In the rows, 128 means zero.
Each row of M is roughly a mix of the hidden directions of one of 3 groups; some rows fit no group.
M, 116 rows:
[[108 126 156 130  87 127 143 133 141  96 184]
 [ 96 145 120 112 161 133 152 119  98 131  72]
 [182 133 116 135 184 126 117 152 110 136 137]
 [161 175 106 125 158 165 106 141 137 115 150]
 [ 98 179 109 163 131  86 133 141 109 132 124]
 [139 140 122 152  95 184 112 142 140 108 164]
 [172  97 106 113 123 104 115 108 166 162 134]
 [ 81 106 144 135  80 115 139 129 138 102 161]
 [118 173 156 155 142 156 166 138 118 109 156]
 [181 137 105 136 180 120 103 138 119 147 128]
 [ 88 181 123 113 155 139 137 144 105 102 108]
 [147 158 117 142 143 161 123 164 114  81 158]
 [111 158 132 135 175  99 121 151  86 148 108]
 [157 156  98 164 121 152 106 175 139 131 115]
 [111 125 142 151  69 159 108 149 140 101 144]
 [176 176 103 129 159 138 111 148 145 127 141]
 [137 137 131 114 161  66 129  99 129 159 146]
 [ 89 115 150 127 104  93 137  96 106 149  91]
 [119  93 144 114  82 131 123 108 178 127 153]
 [108  73 156 123  85 114 128 141 114 146 106]
 [167  81 122 149 151 116 145  90 115 152 123]
 [102 122 166 148  87  87 160 114 135 111 129]
 [132 117 118 126 113 179 109 138 165  84 151]
 [114 134 123 104 117  67 125  88 135 155 111]
 [ 98  80 142 123 151  89 137  97 110 151 131]
 [106 127 122 115 137 107 101 190 167 127 127]
 [124 143 133 155  90 183 111 124 127 104 160]
 [ 84 145 157  94 132 114 147 157 104 131  95]
 [ 78  95 142 101 137 106 136 128  84 126 146]
 [169 135 123 133 156 178 132  98 119 117 162]
 [158  96 129 104 104 116 129  84 171 146 134]
 [ 81 168 135 119 142 146 147 146  98  99 105]
 [126 135 133  84 166 100 115 161 161 134 156]
 [110 141 152 137 131  74 146  96  93 116 155]
 [178 125 112 146 170 144  97 146 142 153 143]
 [105 121 138 181  86 143 114  94 119 110 138]
 [105 140 146 143  93 137 126 125 153 101 187]
 [183 148  95 130 174 139 130 144 126 131 112]
 [137 173  87 142 150 127 112 167 124 132 161]
 [157 115 127 114 168  84  90 131 142 158 138]
 [104 150 116 120 105  90 133 137 170 150 170]
 [141 142 123 137 175 146 133 155  78 117  96]
 [116 182 120 141 133 159 127 121 136  86 162]
 [172 154  94 121 160 106 116 146 116 150  97]
 [166 130 103 143 118 189 112 128 131 108 153]
 [182 157 108 120 180 141 130 121 136 123 117]
 [167 176 104 126 161 170 123 131 134 118 131]
 [147 137 113 109 117 199 128 122 141 109 104]
 [ 87 161 155 135 126 121 148 134  91  88 148]
 [ 98  97 145 121  98  81 151 149 145 158 132]
 [104 122 155 149  90 141 123 122 159 120 182]
 [128 116 117  84 166 118 172 121 121 144  92]
 [ 91  91 146 131 123 125 130 124  79 155  94]
 [ 85 146 130 149  67 123 132 148 130 103 127]
 [126 125 142 113 171 142 163 160  86 124  97]
 [143 138 127  92 168  84 146 119 146 149 160]
 [129 160 125 150 135  94 101 172 120 133 171]
 [127 106 163 112 107 165 141  93 151  90 141]
 [ 93 105 135 145  70 101 119 126 118 150 105]
 [133  74 147 145  72 128 132 121 116 131 108]
 [103  91 134 107 126  75 144 127 101 161 121]
 [160 172 123 137 172  86 111 122 143 136 134]
 [114 159 116  88 137 109 144 117 170 120 170]
 [ 70 121 150 132 153 142 125 131  84 104 141]
 [ 99 147 132 121 144 140 151 142  80 106  82]
 [ 99  71 139 122  98 149 116 105 150 112 147]
 [190 145 100 107 148 105 130 131 140 157 118]
 [136 161  94 171 132 135  85 103 111 114 114]
 [ 92 140 146 168 167 131 108 161 148 126 103]
 [129 132 129 122 114 190 131 140 130  94 173]
 [134  96 126 151 113 101 146  63 126 133 144]
 [144 182 114 164 126 149 123 131 106 112  89]
 [ 63 102 153 113 112  99 132 147 137 118 131]
 [168 140  98 143 107 176 144 114 107 100 124]
 [148  65 137  98 125 121 103 143 146 147 151]
 [182 151  99 112 160 140 113 131 148 144 100]
 [115  87 136 125  72 139 150 118 164 111 141]
 [167 193 116 125 162 135 112 133 124 125 124]
 [163 140  99 127 117 132 120 169 124 160  80]
 [140 152 124 113 194 146  99 134 110 122 152]
 [109  98 142 115 136 101 145  74 159 109 149]
 [118 149 133 110 135  59 138  96 113 131 142]
 [ 91 155 113 148 109 131 164 119 136  89 165]
 [100 124 124 152  76 113 128 122  89 135  89]
 [110 136 161 138 122 105 134 115 144 126 197]
 [120  84 148 105  87 149 135 103 151 116  96]
 [175 122 103 156 112 181 111 119 144 124 136]
 [153 137 112 123 167 153 119 146 126 124 190]
 [168 122 129 118 139 107 130 118 137 159  65]
 [100  89 168 125 101 131 159  93 131 105 140]
 [ 85  87 156 118 139 162 123 132 131  93 106]
 [126 170 141 153 113 172 152 138 115 100 160]
 [154 128 101 107 169  87 131 143 112 153  95]
 [156 161 108 137 128 157 121 177 126 120 168]
 [ 70  96 137 136 111  86 143 108 115 133 126]
 [133 127 119 185 109 170 143 160 146 115 118]
 [157 137 119 132 163  80 120  96 133 148 164]
 [119 148 131 130 198 112 147 105 108 148 131]
 [ 89  71 153 122 116  98 133 108 115 142 122]
 [160 148 108 159 134 119  95 144 148 159  86]
 [ 78 116 143  99 104  96 111 159 123 134 156]
 [ 79  88 150 107 117  87 147 126 119 140 132]
 [153 163 109 125 128 194 123 146 120 117 111]
 [141 140 103  80 141 141 145 146 177 118 156]
 [133 181 101 153 170 127 153 128 101 133 129]
 [153 165 120 118 195 113 133 143 117 135 117]
 [136 131 125  87  91 124 117 145 176 115 164]
 [168 111 134  97 143 119 109 102 182 120 138]
 [168 186 105 137 151 155 133 143 135 117 138]
 [147 156 116 149  82 134 112 171 133 154 154]
 [101 104 144 148  92 148 123 129 102 133  73]
 [134  97 103 145  90 150 143 106 119 100  83]
 [187 142 115 140 134 127 101  96 163 131 148]
 [ 93  93 150 130  70 126 141 128 122 124  99]
 [178 142  98 110 147 169 108 154 144 132 136]
 [ 92 164 116 102 129 104 151  92 149 109 155]]

One row of each group comes first, with its name. Which group is each row after those in?
[135 120 134 116 158  92 157  89 131 134  79] : P
[167 118 120 135 157 170 125 176 107 120 110] : Q
[130  86 144 104  76 131 111 130 163 122 106] : S

[186 115 115 122 143 160 123 100 149 139 161] : P
[111 111 152 112 139 130 128  73 157  94 159] : S
[ 84 127 156 161  89 114 117  91 131 135 143] : Q
[135 120 111 138 169  93 123 171 121 165 100] : P
[136 110 128  99 119 141  88 122 187 117 153] : P
[ 94 104 150 118 141 164 134 123 145  86 167] : P
[101 111 150 129 167 102 137  82 120 121 165] : S
[139 135 146 131 148  83 138 108 129 129 191] : Q
[ 97 103 145 153  92 172 148 126 109 104 107] : Q
[133  91 129 139  75 121 121  96 165 137 150] : Q
[ 92 114 161 144  76 134 138 117 141 111 162] : Q
